First come named turns, each shown by rows before and after it. For each pair of rows after them, which turns, in which order, take the first row to the second? The first pair is done for you.
turn zas:
[  6   9 -13 -18   8 -13 -15   5  -5]  ->  [ -1   6 -13 -18   7 -12 -19  -3  -2]
[-19  -6   0  -7 -20   0   9 -29   4]  ->  [-18 -21  -6   5 -14  11  10 -22   4]
[ 11  -8  28   3  17 -19  14   7   1]  ->  [  7  -1  30  -4  14 -24  11  -1   2]
turn Dagi:
[ 8  6 -3  1 -8 -3  3 -5  3]  ->  [ 7  6 -7  1 -7 -1 -1 -3  4]
[-11 -21   8  11   0   4  11 -14   6]  ->  [-15 -19  -6  13   2  12  -5  -8  10]
[ 6 -3 -1  6  5 -3 -2  2 -7]  ->  [ 6 -5  1  7  3 -3  2  0 -7]
turn zotat:
[  2  -9   9  -6  18  -1 -23  11  -1]  ->  [17  3  7 -3 10 -5 -6 25 -9]
[ -5  11 -11 -18  -2 -12   0 -20   2]  ->  [  3  17 -14 -14  -8 -12   9 -13  -2]
[19  8 -7 -6 -1 -4  0 15 -3]  ->  [  9  -3 -17   8  -7  11   2  10   4]
turn san:
[-13   7   2  -7   6   4 -14 -14   3]  ->  [-13   5  10  -7   4   0  -6 -19   3]
[  4 -23 -19  22  -5  22  13  -5   4]  ->  [  5 -14 -31  12   5  22 -16   7   5]
[-4 -2  2  0 -1  9 -3  5  1]  ->  [-4 -1  3 -3  1  7 -5  5  0]
[13  0 -2  0 13  2 -5 21 -7]  ->  [14  1  8 -5 14 -5 -3 17 -9]
turn Magap:
[ 4 -6  5  6 11 -2  4  5 -2]  ->  [ 3 -6  7  4 11 -4  4  4 -3]
[ -3  -6  10  -5  11  -3 -14  -7  -2]  ->  [ -7 -13   2   4   8   7 -13  -6   0]
[ 18  27  -1  -3 -20 -12  -4   7  -6]  ->  [  6  23   9 -13 -14 -18 -15 -10  -2]

(two turns a pair)
[ 15   1   3 -15  21  -8 -11   8  -5]  ->  [ 13 -11  14  -1   8  -6  23  -5  -6] : san, san
[-21   3  -3  12 -26   0  21 -35  10]  ->  [-30  -6   2   3 -12   0  -1 -42  14] : Magap, zotat
[-15   2   1  -9   2  -2  -9  -9   1]  ->  [-17  -1   3  -6  -1  -1  -3 -13   2] : san, Dagi
[ -6 -23  16   0  16   1   2 -10   6]  ->  [  2 -15  22  -7  19  -7   2  -5   0] : san, zotat
[ -5 -14  14 -26  -8   5 -13 -16  -1]  ->  [ -1 -22 -10   0 -18  26  -1   2   0] : Magap, Magap
[ 8 -4 10 -1 17 -3  2  7 -7]  ->  [10  0 11 -1 13 -5  8  7 -9] : zotat, Magap
[ 16  19  29 -23   8 -20  -4  -8  -9]  ->  [ 11  -2   9  20 -19   9  38 -10  -3] : san, san
[ -4  -1  -9  22 -15   6  19   5   2]  ->  [  7  13 -12  14 -12  -1  11  19  -4] : Magap, san
[-8  5 -9 -2 -2  3 -6 -8  9]  ->  [ -4   9 -10  -6  -1   2  -9  -2   7] : Magap, san
[ 10  -3  32  -6   7 -17   7  -3 -10]  ->  [ -1 -12  24  12  -8  -6  23 -15  -4] : zas, san
[ 16  33  -3 -20  -3 -13 -10  14  -4]  ->  [ 10  17 -13  12 -28   6  28   6   0] : san, zotat
[ 6 -2 -2 15 -1  4 11 11  3]  ->  [ 7  7 -4 12 -5  2 10 13  3] : zas, Dagi
[ 10  10  -9 -10  -2  -1  -3   7  -6]  ->  [ 10  11 -11  -6  -8   1   4   6  -5] : Magap, zotat
[ 10  16  11 -11  -8 -10  24  -8 -17]  ->  [ -6   5 -29  12 -13  22   2  -1  -4] : zotat, Dagi
[  5   7 -18  21 -11  13   2   5   5]  ->  [-10  -2  -1   0   8   2 -27 -13  10] : zotat, san
[-10  27 -32 -11 -13   1 -26  -4  10]  ->  [-13  17 -37  -1 -11  10 -27  -1  12] : Magap, zas
[-16  -9 -15   8  -2  14 -12 -14  12]  ->  [  2  14   3 -20  10 -12 -21  -3   1] : san, zotat
[  7  24  -5  -8 -15  -4   1  15  -2]  ->  [  2  21  -8  -1 -23   0   8   8   1] : Magap, zotat
[ 29  10  -5  -3  15  -4  -6  35 -12]  ->  [  8  16  15 -27  17 -21 -25   1  -4] : Magap, zas
[-19  -9  -6   0  -1  15 -10 -17   6]  ->  [  5  -8 -14  12   1  20   7  15  -5] : zas, Magap
[-29   2 -20   0   0   7 -31 -13  14]  ->  [ 11  38 -13 -10 -10 -16   0  20  -8] : zotat, zotat
[ 17   2  31 -14  13 -26  -3  -5  -7]  ->  [ 27   7  -7  21 -12   0  23  20  -7] : zotat, san
[ -5 -14 -13  -6  19   5 -49  12   1]  ->  [ 20   1  -9  -9  19  -4 -32  36 -12] : zas, zotat
[ -2   1 -11   7 -11   6  15  -1   4]  ->  [ 4 13  2 -8 -7 -9 15 -1 -1] : Magap, Magap
[ -5 -16 -12  13   6  23 -10  19   0]  ->  [  2  -5  -7  -3  15  12 -24  25  -3] : san, Magap
[-11  -6 -14  -2  -5   2   3 -12  14]  ->  [-11 -10  -6 -10   6  -2  -5 -13  13] : zotat, zas
[ 11 -15  19  11  10   3  18   3  -1]  ->  [  9 -13  23   7  12  -2  15  -1  -1] : Magap, Magap
[ -8 -15   2  10  -5   8  15  -3   6]  ->  [  6  -1 -10   9  -4   9   9  19   2] : san, Magap
[  0  27 -23  -7  -7   0 -16  10   4]  ->  [ -3  27 -11 -18  -1  -9 -21   1   4] : zotat, san
[ -9   2 -22   7   3   0 -17  -3  11]  ->  [ -7   3 -16  -1   9  -6 -22  -2   9] : zotat, Magap
[  5  12 -15 -13   1   3  -3   0  -7]  ->  [  2   9  -2 -18   1  -4   1 -11  -7] : Magap, san
[ 25  -7   2  -8  12 -13  -4  38  -8]  ->  [ 25 -14  16  -4   5 -17  19  26 -10] : san, san
[17 -5 24 -1 -2 -1  3 16 -3]  ->  [  9 -14  27   5  -6   3   9   4   1] : Magap, san
[  2  14  -4  -1 -17  -9  22 -15  -6]  ->  [-12   5 -26   4 -10   8 -10 -14   4] : zotat, Dagi
[ -2  -3  16  -4  -8  -6   1 -20  -1]  ->  [ -3 -10  -1  15 -13  10   7 -11   0] : Magap, Magap
[  5   9  19 -18  -4 -26  -2 -13  -2]  ->  [-15 -19  10  -2   0  -6 -12 -25   9] : zas, zas
[ -3 -19  14   0  16  -3 -33  -2  -1]  ->  [ 11 -18  15   3  20  -4 -26  15  -8] : zas, zas
[ 11  -2  -8  -6  11  -3 -15   7  -4]  ->  [ 11  -8  11  -7   6 -12   7  -6  -7] : san, san
[ -6  -6   5  -3   2   1  -2 -10   3]  ->  [ 1 -5 -5  7 -2  9  5  3  0] : Magap, Magap
[  2  -4  -8   0  16   4 -13  19  -9]  ->  [  9  -6  -2   8   8   3  13  19 -14] : Dagi, zotat
[-1 -5  9 -1  5 -8  3 -1  3]  ->  [ 3 -3  2  6  0 -3 10  5  1] : zotat, san
[ -2  36  -9 -21 -22 -11   0  -9   7]  ->  [ -6  32 -16 -11 -30  -2   6 -10   9] : zotat, Magap
[-10   2  22 -12  -8 -10   5 -20  -2]  ->  [-12 -12  10  12 -14   8  19 -14   0] : san, zas
[ 11 -11  -4   3  -1   8  11  12  -5]  ->  [15 -2  0 -9  5 -1  1 16 -8] : san, Magap
[  2   4   3  -9   8  -7 -18   6  10]  ->  [  2  -4  18  -3  -2 -10  11  -8   8] : san, san
[-15 -24   3   4   6  11  -6 -24   8]  ->  [ 13 -17 -11  20   2  18  15  12  -5] : Magap, zas
[  8   4   4 -25  15  -9 -26  20   6]  ->  [ -9 -15  -7 -11  14   8 -33   8  17] : Magap, Magap
[ -7  -3  -3   7   6  13 -27   5   6]  ->  [ -1  -1  27  -8  10  -7 -12  -6  -1] : san, Dagi
[ -9   1 -13   0  -1  -5  -8   1   1]  ->  [ -8   2   0  -6   1 -14  -3  -6  -1] : san, san
[ 1 -2  9 -2  0 -7  3 -7 -5]  ->  [-2 -8  6  4 -2 -2  4 -9 -3] : san, zotat
[-19  -9  -9  15 -12  14   1  -5   9]  ->  [-18  -7  16 -10   4  -7 -14 -14   5] : zotat, Dagi
[ 15   5  -9  20 -12   8  29  18 -11]  ->  [-15 -15 -20  13   9  22 -25   1   7] : zotat, san
[ 13 -11  10 -11  17   3   6   7 -10]  ->  [ 18   2   7 -10   6   0  16  10 -12] : zotat, zas
[ 15 -24   2  14   2   5  17  11  -4]  ->  [  4 -29  -5   7  14  10 -13   8   3] : san, zotat
[ -7  -9  -1   6  10   4 -24  -7   2]  ->  [ 19  13  -2   6  -1  -4   1  15 -11] : zotat, zotat
[-17 -15  12   1   8  -3   1 -16   5]  ->  [-14 -16  -9  13   7  12  -7   0   7] : Magap, san
[-22 -13  -1  21 -11  11  11 -22   0]  ->  [-26 -18   4  12   4   9  -9 -24   3] : Magap, zotat
[ -5  -1  -2  -1 -10  -8   7 -12  -2]  ->  [ -8  -5   1  -5  -4  -9   0 -14  -1] : zas, zotat
[  3   6  12 -14  10 -15  -9   2  -4]  ->  [-11  -9  16  -5   5  -8  -1 -15   2] : Magap, san
[-21 -20  13  -1   5   2  -3 -29   8]  ->  [-22 -22  -6  10   2  16  -9 -19  12] : san, san
[-14   2   4  -4 -10  -6   5 -23   7]  ->  [ -6   0 -12  13 -16   7  15  -6   5] : Magap, Magap
[  9  -4 -30   9  11  20 -26  31   0]  ->  [  7  -2   8 -25  29  -9 -38  11  -4] : zotat, san
[-12  -5  15   1   0 -12   1 -21   8]  ->  [-8 -8 -2 21 -9  3 15 -9  9] : san, Magap
[ -6  -5   3  -2  11  -5  -3 -15   8]  ->  [ -4  -1   6  -5  11  -8   0 -14   6] : zotat, Magap
[ 12  -4  -6  29   6  10  17  27 -14]  ->  [ -9 -17  16   1  33  -1 -24   2  -6] : zotat, zotat
[  4   3  12  -2  14 -19 -10   3  -8]  ->  [  8   9  12   0   5 -21   2   4 -11] : zotat, Magap
[-19  -3 -10  -6  -6  -5  -4 -25   4]  ->  [-15  -2  -6 -14   4  -9 -14 -21   3] : Magap, zotat
[-13  15  -9  -8  -9  -1 -19 -10   3]  ->  [-11  17  -6 -10  -9  -4 -17 -11   1] : zotat, Magap
[-11  -4  -3   2   5  -1 -14  -8   1]  ->  [-12  -8  -6   9   3   4  -9  -6   1] : san, Magap
[ -7  -8  27 -10  -7 -13  17 -22   0]  ->  [-14 -25  11  10  -9   8  19 -19   7] : zas, Magap
[ -1 -10  11   4  13  -6   1  -6  -2]  ->  [  3 -10   9  10   9  -3   9   0  -3] : san, zas
[-16  -9  12  -3  -6  -2   0 -13  -1]  ->  [-17 -10  -4   7  -9  10  -3  -5   2] : san, san
[13 -4  4 -5  4 -3  5  9 -9]  ->  [  0 -12  10 -10   7  -2  -4  -6  -3] : Magap, Magap
[ -4  17 -15   8 -26  -1  -2  -5   2]  ->  [ -7   5 -19  17 -22   8  -3  -4   4] : zas, zas
[ 12   7  -4  16 -19   6  39   5  -7]  ->  [ -2 -24  -9  27  -3  24  21   0   1] : zotat, zas
[-10  -3  -9  13  -4  11  -2 -12  15]  ->  [ -8   5  -3  -3   6   2 -20 -10  13] : san, san
[-20   2   3  -2  -6  10 -24 -12   8]  ->  [-13   6   7 -11   2   4 -31  -4   4] : Magap, zotat
[  2 -12   1   0  30   6 -28  29   1]  ->  [  9  -3  33 -16  25 -19  -3  14  -8] : Dagi, zas
[ -6 -16 -10  19 -10  21  14  -5   7]  ->  [-16 -21  10  -2   7   9  -9 -21  10] : zotat, san
[  1  27 -18   0 -23   0  -9  -7   8]  ->  [  1  23 -22   6 -23   5  -7  -3   8] : zas, Magap
[-10   7   3  -4 -10   1   2 -20   2]  ->  [ -7   8   1   1 -13   1  10 -17   0] : zotat, san
[ 28   2  11  -1  -4  -2  25   6 -21]  ->  [ 27   8  15 -11  -3  -8  19   2 -21] : san, Magap
[ -8  -8  -5  -8  -2   6 -25  -5   9]  ->  [ -7 -11  14 -13  -4  -6  -8 -17   7] : san, san
[ -4  18   3 -13  -5 -10  -1 -12   2]  ->  [ -8  11 -11   5 -15   4   8 -12   6] : zotat, zotat
[  4  -2 -15   5 -12   9   8   0  -4]  ->  [  7  11  -7  -6 -14  -3   8  -3  -7] : Magap, zas
[ 0  8 -4 -7 -3 -3 -8  1  2]  ->  [ -2   6 -10   0  -7   3  -4   1   4] : zotat, zotat
[-13   4   5  -6 -16   4 -16 -37   0]  ->  [ -9   5  10 -15  -6  -1 -27 -31  -2] : Magap, zotat
[-11  -1   5 -10   7  -2 -10 -20   8]  ->  [ 10  15  -5   3 -10  -1  19   1  -2] : zotat, zotat
[  4  26   5 -26   4 -17 -19   8  -9]  ->  [  2  36 -14  -8 -23  -7   3   6  -6] : zotat, zas
[ 5  8 -9 13 -2  3 11 11 -5]  ->  [ 6 19 -9  1 -1 -3 -1 11 -5] : san, zas
[-18 -17  -3   2  10  13 -14 -12   2]  ->  [ -6  -7 -14   2  14  14 -22   9  -2] : Magap, san
[ 17  18   7 -26  13 -17 -11  19  -9]  ->  [ 22  26   5 -19  -3 -17   8  19 -11] : zotat, Magap
[-12 -13 -19  10  11  18 -20   7   5]  ->  [ 16  15  -3 -11  14  -8 -10  25 -12] : zotat, zotat
[  6 -10   6  14  -7   7  22   1  -5]  ->  [ -9 -19  -2   7   8  13 -13  -4   5] : san, zotat
[ 3  7  5 13  0  5  1 17 -2]  ->  [ 0  5  3 17 -4  7  3 13 -1] : Magap, zotat
[  9  -1   2 -13 -11 -19   9  -5 -10]  ->  [  6  -6 -16   4 -19  -3  13   1  -7] : san, san
[ -4 -13  -3   9   6   4  -8   7   3]  ->  [  6  -2   4  -1  10  -7 -10  12  -3] : san, zotat
[-10  -1  11  -1 -12  -5  12 -27   4]  ->  [-15  -3  10  -6  -3  -4  -4 -28   7] : san, zotat
[  3  12   9 -15  -5 -17   2  -6  -1]  ->  [ -1  12  -3  -1 -19  -7  12  -7   4] : zotat, zas
[-16   0   1   8 -26  -3  13 -23   5]  ->  [ -8 -18  -4  24 -17  10  20  -5   2] : zas, zas
[ -8 -26  10  16  11  11  -4 -12  10]  ->  [  4  -8  22  -7  24  -8 -18  -3   2] : san, zotat
[ 1  5  1 -4 -2 -2 -8 -4  1]  ->  [ 3  5 -5  4 -8  3 -1  0  1] : zotat, zotat
[ -5 -22   6  10   8   8  11  -7   3]  ->  [ -4 -16  -8   6  15  13 -12   4   5] : san, san
[ 0  4 -1  7 -2  5  0  5  1]  ->  [ 1  9  5 -1  1 -2 -1  3 -1] : Magap, Magap
[-14 -10   9   2  -3   5   8 -18  11]  ->  [ 3 -3 -4 13 -9 10 23  5  4] : Magap, Magap
[ 14 -18   8  -3  29  -1 -10   7  -9]  ->  [ 14 -25  14   6  21   1  11   0 -10] : san, san
[-12  10 -11   3 -14   9  -2  -7   8]  ->  [-17  -1  -7   1  -2  11 -12  -8   9] : zotat, zas
[-3 18  1 -8  5 -6 -6 -9  0]  ->  [ -4  10   2   3  -5  -2  14 -14   0] : san, san
[-15 -12   0   9 -15   7  11 -11   4]  ->  [-20 -17   4   3  -5   7  -3 -13   6] : Magap, zotat
[  6  12   4  -1  -7 -15   2   5  -9]  ->  [ -1  11  -3   6 -17  -9   5  -2  -5] : zas, zotat
[-24  -9  18  -9   8  -4 -14 -30   6]  ->  [ -8 -14 -20  29  -7  25   9   6   3] : Magap, Magap
[ -4  20 -37   9 -17   6  -5  -9  -6]  ->  [-14  15 -15 -12   0  -8 -26 -26  -4] : zotat, san
[ -5   2 -11  19 -17  17  11  -2   3]  ->  [ 11  24   7  -2 -13  -7  15   3  -8] : Magap, Magap
[ 11   1  -5   6  11   4  15  15 -11]  ->  [ 7 -2 -8 11  5  8 19 10 -8] : Magap, zotat
[ 12  12 -16  -5  -4  -7 -11   4   9]  ->  [  4   4 -19  -1  -3  -2 -15  -1  13] : zotat, zotat
[-7 10 -8 -2 -7 -2 -6 -8 -1]  ->  [ -5   5 -14   6  -7   5  -2  -2  -1] : zas, Magap
[24 -1 16 -5  1 -7 21 13 -3]  ->  [ 12 -11 -16  14  -3  19   2  19   8] : zotat, san
[ -7   0  -6  -8   6  -1 -19 -16   0]  ->  [ 13  14   2 -10   0 -12   5  -2 -11] : Dagi, zotat
[ -5  22 -22  15 -10   7  -9  19   6]  ->  [ -1  30  10 -14   3 -20 -13   7   0] : san, san
[ -4  15  16 -21   4 -20   4  -9  14]  ->  [ -5  21   3  -7 -15 -12  20 -10  16] : zotat, zas
[  8   6 -23   2  -9   4 -11   3  12]  ->  [ 10  14 -19  -5 -10  -3 -11   2  10] : Magap, zas
[ -2 -19  17   3   7  -3  14  -3  -3]  ->  [ -7 -23  14   2  13   0   1  -4   1] : san, zotat
[ 12  14 -12   2   0  13 -31  -2  -6]  ->  [ 17  19   7 -11   3  -3 -24  -7 -11] : zotat, san
[ -7 -11  -1 -11  -2  -7   5  -6  -3]  ->  [ -2 -10   1 -13   0  -9   6  -1  -5] : zas, zotat
[ 28  -7  12   4   1 -17  11  31 -32]  ->  [ 23  -8   4  17 -15  -9  28  23 -29] : Magap, zotat
[-10  -6   2   2   8   8 -24  -4  11]  ->  [  6  -4  -9  14   6  14 -11  18   5] : Magap, zas
[  8 -15  11 -14  15  -4   9  -7 -20]  ->  [ -1 -25   3  -1  10   8  12 -12 -14] : Magap, san
[14 16  6 16 -5 -5 29 12 -8]  ->  [  7  24  -3  17 -16  -3  26   4  -4] : zas, san
[-22   8   8 -11 -13 -12   6 -38   9]  ->  [-21   6  13 -19  -3 -15  -5 -36   8] : Magap, zotat
[  7   2   7 -10  -5  -2  12  -1 -13]  ->  [  3   0   5  -6  -9   1  15  -5 -11] : Magap, zotat
[  2  11  -6   7 -20   5  15 -16   8]  ->  [  6  17 -16   7 -19   8   8  -5   8] : Magap, san
[13 -5 -6  7  2  6  5 19 -6]  ->  [14 -5 -1  7  2  3 10 18 -8] : Dagi, Dagi
[ -8 -12 -21  14  -2  20  -5  -1   8]  ->  [ -6 -18 -10   2  16  14 -20   0   6] : zas, zotat
[ -2  -2  15 -15   9  -6 -13   1   0]  ->  [  4  16  10 -14  -6 -11   1   3  -3] : zotat, zas
[ 12  -6   0   4  -4  -2  20   5 -13]  ->  [  8 -11  -6   9  -5   5  18   5 -10] : zotat, Magap
[  0 -28  18   0  30  -1  -7   0  -2]  ->  [ 21 -13  14   4  22  -5  13  20 -11] : zas, zotat
[-16  -2   1  -2   9  -2  -9 -20  11]  ->  [ -1  12  13 -12   9 -17   2 -13   2] : san, zotat
[  3   9  -2  -3 -20  -8  18  -1   5]  ->  [ -1  10 -11   2 -22  -2  12   1   9] : san, zas
[ 17  -1  11  16  11  -3 -16  23  -9]  ->  [18 -4  8 27  2  2 -1 23 -8] : san, zotat
[-12  -4  10 -13  15  -5 -11 -15   5]  ->  [-17 -13  -2  -1  14   7 -12 -13   9] : Magap, san
[  2 -14 -15  13  11   9 -11  -2   9]  ->  [  4  -7   4  -6  20  -8 -18  -8   6] : san, san
[ -9  -9  11 -10  19  -5 -14  -7   7]  ->  [  1  13  14 -18   7 -17  -2  -3   1] : zotat, zas
[ -8 -27   0   0  16   7 -13   3   7]  ->  [  1 -20  -5  -3  18   5 -16  16   3] : Magap, san
[ 10   1  28  -6  16 -22   1   4 -14]  ->  [ -1  -8  28   8  -1 -15  23 -14  -8] : zas, san
[ -9  27 -29   6 -29   3   1   0   7]  ->  [ -5  38 -13 -12 -23 -14  -2  -5   2] : Magap, Magap
[ 18  -8  -1 -13  11   1 -12   5   0]  ->  [ 11 -17   8 -13  10   0  -6  -9   3] : san, Magap
[-21  -7  -2  13  -9   8   0 -20   5]  ->  [ -7   2 -20  21 -11  15   0   4   2] : san, Magap
[  9 -22  -1  10  10  12   3  12  -8]  ->  [ 16  -9  12  -5  14  -4   3  13 -14] : Magap, Magap
[-11   1  -5   0 -14   4   0 -25  11]  ->  [ -4   4 -20  10 -17  11   2  -9   9] : san, Magap
